One vector is turned by the same rotation once a step. Each row is the vector after some number of steps, and that number follows the row.
The counts run from 0 to 161.
[123 129 125 119 102 119 115 129  89 104 196  90 148 139 122 128 102 145
 145 155 112 160  80 141 127 130 134 165 154  98 162 170 144 109 130 136
 113 169 132  96  83 143  84 155 164 132 117 131 102  69 143 117  93 158
 108 133 131 166 162 108 142 123 106  80 130] -> 150
[113 173 121 105 128  95 110 113 135 108 165 110 107 118 106 115 143 176
 141 126  81 131 102 140 131 119  99 132 102 128 169 137 146 149 126 114
 106 132  83  99 114 133 101 147 143 168  80 147 143 100 164 140 102 170
 151 151 113 161 101  98 129 102  60  65 111] -> 53
[129 120 126 136 153 101  88 147 103 120 187  91 123 138 126  89  99 153
 122 144 118 168 105 139 106 120 135 131 132 135 154 170 111 119 170 142
 140 137  98 123 119 122 117 154 167 171  67 119 138  74 162 110 105 153
 107 118 105 170 152 112 150  93 113  55 140] -> 29
[130 121 124 141 151 105 105 140 105 111 184 100 139 135 136  87 113 151
 118 151 120 178  92 137 108 119 132 137 136 129 158 166 112 112 173 138
 131 146 111 121 113 136 107 155 179 160  77 118 128  75 160 104 100 157
 115 133 114 165 167 111 154 107 110  52 138] -> 31
[116 111 150  74 139 143 108 140 103 126 156 118 149 146  92 126 114 176
 158  99  94 163 153  96 123 141 120 187 133 107 150 164 128 129 111 107
 117 151 131  95  76 142 118 144 114 147  86 143 120  63 174 107 117 138
 120 116  90 176 134 139 128 100 132 107 139] -> 127
[127 119 135 121 103 116  89 144  92 112 208  78 137 156 111 111  81 152
 137 151 113 154  96 161 120 121 130 155 164 110 152 181 150 112 140 145
 116 148 109 100  85 119  93 156 161 144 120 130 120  78 147 110 107 158
  95 131 126 159 147 119 140 108 108  80 132] -> 147
[121 117 138 132 129 117  87 134 121 104 173 119 158 127 131 103 117 147
 112 146 119 174  96 127 119 108 120 148 143 111 151 164 128  99 169 134
 122 157 114 110 103 152  91 153 186 150 100 117 128  79 179  94  96 161
 115 146 124 166 154 122 134 104 114  44 133] -> 34
[124 124 131 107 131 171  85 168 101 125 160 120 147 143 108 145 172 159
 151 108 105 152 113 128 114 127 122 122 143  99 168 163 137 106 114 105
 106 162 115  83 125 146  92 161 152 151  95 135 124  97 174 104 104 154
 125 151 110 160  99 140 140  82 110  45 132] -> 65
[118 160 125 121 130 121  84 139 126 117 181  98 109 127 103 114 131 170
 140 112  82 127 110 160 122 118 104 125 119 117 165 149 153 149 113 113
 110 122  85  94 133 126 108 154 141 161  84 136 144 110 170 128 113 159
 134 145 103 162  88 112 134  83  66  53 115] -> 56
[121 156 123 126 129 129  83 148 111 116 184  89 107 129 104 118 128 169
 139 105  84 130 111 159 115 125 114 126 119 114 168 151 149 146 112 110
 113 125  85  90 143 122 115 155 139 163  87 134 135 109 169 124 119 159
 130 145  99 164  93 109 139  88  72  56 122] -> 57
[129 139 137 105 107 130 110 124  94 126 174  96 153 140 120 135 119 137
 164 142  87 169  77 162 145 117 117 140 135  91 178 170 145 135 113 165
  99 150 140 111 111 146  93 144 160 133  87 127 115 109 143 112  69 154
 108 114 106 163 139  89 126 114  91  67 111] -> 3
[129 125 122 139 155 104 102 143 104 119 188  93 132 133 131  92 108 152
 123 148 119 169  96 139 108 120 135 134 133 131 162 165 113 116 172 137
 136 139 107 119 117 129 107 154 172 167  72 116 128  75 160 109 101 157
 108 126 107 166 164 115 152 100 110  53 140] -> 30
[142 122 134 137 138 126 112 131  95  76 191 118 142 147 130 109 109 138
 108 126 120 172 115 138  97 161 112 157 137 143 162 154 117 119  94 105
 105 158 141 101  87 131 116 135 144 136 108 138 102 104 147 130  81 172
 139 157 119 194 153 122 131 103  88  48 125] -> 91
[136 117 154 118 142  95  55 137 106 102 190 114 122 150 125 109  90 154
 105 120 117 167 137 160 112 152 102 121 142 152 149 153 122 132  99 131
 107 145  97 108  90 109 116 134 130 149 106 130 131 107 152 127  79 163
 127 151 109 176 138 123 111  90  86  53 108] -> 86
[117 114 150  60 134 113 110 132 131 112 144 118 113 167  82 118 119 188
 154 138 104 152 151 108 117 128 106 163 120 154 157 171 117 112 148 122
 115 138 102 113  62 122  97 132 130 167  73 157 165  69 150 121 122 163
 128 120 126 158 113 133 129 101 113 106 130] -> 134
[131 141 103  91 128 145 135 118  90  74 168 132 144 112 103 136 121 151
 138 148  94 141 129 111 103 138 127 174 119 138 171 154 109 108 115 120
 123 164 150  88  86 139 101 129 133 171 121 146 110  87 130 157  96 179
 133 140 128 195 129 143 126  69 115  82 160] -> 100
[121 130 122  95 137 163  85 164  84 131 165 119 146 130 112 151 160 163
 160 115 108 146 125 110 111 137 143 117 144 101 168 161 120 105 110 105
 126 175 113  73 120 142 104 166 123 170 109 136 118  77 163 120 106 144
 123 147 100 162 126 151 146  85 129  69 144] -> 68
[131 137 126  86 152  95 126 120 126 127 144 112 109 148 111 113 129 164
 139 145 106 170 119 108 119 127 123 130  93 151 169 168  96 121 161 135
 127 135 108 133 103 131 110 129 142 183  37 141 164  76 155 132  97 155
 132 106 101 164 140 107 132 101 109  73 132] -> 22
[130 144 104  81 127 143 139 116  98  67 157 140 146 111 103 134 128 150
 142 154  88 142 129 110 109 130 121 173 118 141 173 151 109 105 119 126
 123 160 145  95  83 139 101 129 135 175 114 152 115  97 127 157  95 189
 137 140 134 189 128 142 127  71 114  83 154] -> 101
[121 126 126  99 140  90 112 137 109 111 180  80 100 163  94  96  97 176
 150 162 111 153 127 142 112 131 118 151 131 156 163 170 114 119 156 132
 129 134  98 114  76 101 101 153 139 172  74 150 143  64 128 126 118 161
 116 116 127 155 138 117 150 110 103 106 135] -> 139
[130 150 123 107 113 119 110 129  81 120 194  75 131 132 115 126  98 146
 166 150  88 155  87 173 139 118 127 134 136 104 176 166 141 139 121 171
 113 142 121 105 115 124 103 151 147 154  95 129 111 102 124 131  80 153
 106 112 105 160 142  88 134 103  86  86 124] -> 0
[120 159 117  67  89 107 133  94  91 115 172 108 129 123 105 159 107 150
 157 136  88 136 101  98 141 127 139 161 112  94 170 159 141 124 115 130
 112 164 116  96  81 146  95 130 118 153 114 139 120  64 150 160  98 145
 130 120 108 174 141 103 111 105 102 102 128] -> 159
[126 145 127 106 110 124 114 127  93 123 179  85 147 136 118 131 115 140
 168 145  86 162  78 166 145 120 121 137 133  96 179 168 141 141 117 166
 103 150 135 111 115 143  96 148 155 137  88 127 110 107 139 120  71 155
 112 115 106 163 143  83 136 115  86  74 114] -> 2
[121 126 131 111  94 122 118 123  94 101 187  99 156 143 122 133 111 145
 142 159 111 161  78 133 130 126 132 168 151  94 165 169 147 108 134 132
 108 172 136  98  78 151  82 148 163 126 127 133 103  74 146 123  88 163
 114 134 135 165 156 109 135 128 106  75 123] -> 151
[102 152 129  85 106 102 109  93 130  97 156 145 147  93 123 130 130 161
 127 141  94 144 106  90 130 108 118 156 114 103 157 131 141 110 153 122
 121 170 101  91  82 160  85 142 149 159 121 136 130  64 177 136  98 166
 138 158 134 170 140 128 116 108 106  74 134] -> 43
[129 130 139  57 127 124 108 119 113 142 147 123 119 145 105 143 115 166
 148 111 100 155 140  88 124 124 137 140  96 121 166 174 116 117 134 132
 122 140 104 114  95 136 116 117 118 176  62 131 159  67 174 134 113 134
 122 100  86 175 123 121 107  78 130  77 137] -> 17
[145 124 126 137 143 114 100 132  92  81 197 107 139 144 133 110 100 142
 106 126 123 170 116 143  96 166 118 152 138 142 157 154 120 126  91 105
 113 156 137 105  95 127 125 134 136 139 103 132 102 101 146 130  79 168
 138 154 113 190 155 121 132 101  92  53 124] -> 90
[125 109 146 114 120 112  88 144 121 107 187  89 129 166 103  99  94 163
 137 162 114 160 102 169 119 114 110 146 155 133 156 179 142 108 152 148
 110 138 108 113  81 114  85 148 173 142  97 138 139  91 143 104 106 168
 104 133 140 149 125 117 137 105  95  79 124] -> 144
[127 134 136  90 157  70  86 122 105 111 165 122 113 138 129 120 125 168
 136 144 115 168 135 138 120 157 103  94 132 156 167 138  94 130 117 133
 116 165  95 108  83 106 111 148 111 170  90 145 133  89 136 144  71 160
 138 145 114 164 153 121 127 113  87  83 106] -> 81
[123 148 125  71  80 123 112 103  89 116 179 108 138 126 107 160  93 150
 152 126  88 135 109 103 133 119 140 165 129  84 161 165 149 117 118 132
 116 162 114  88  81 146  99 133 127 150 132 130 123  60 160 147 104 142
 115 125 114 174 135 116 104 104 115  96 135] -> 157
[122 135 124 124 135 164 102 161 108 119 166 111 140 146 116 131 177 160
 152 118  98 155  92 137 114 131 113 122 139 103 177 159 135 116 114 101
 100 155 124  88 133 149  92 164 156 148  85 140 120 106 168 108  96 157
 132 153 110 160 104 123 154 100  93  41 127] -> 63
[122 129 146 111 151 134  94 150  84 125 177  98 158 121 110 109 105 157
 166 106  75 167 133 166 137 130 104 162 142 106 157 152 132 162 105 149
 114 144 132  98 111 136 122 163 133 146  78 128  92 108 157  98  91 156
 108 119  79 175 146 116 145  96 105  96 119] -> 118
[122 124 121 105 144  90 116 137 107 102 182  78 108 163  98  96 102 176
 149 167 110 154 115 147 115 131 117 148 138 156 163 171 118 112 155 132
 125 135 104 118  75 106  98 152 148 163  74 151 141  69 127 124 110 168
 116 120 127 155 140 110 152 118  98 100 131] -> 140
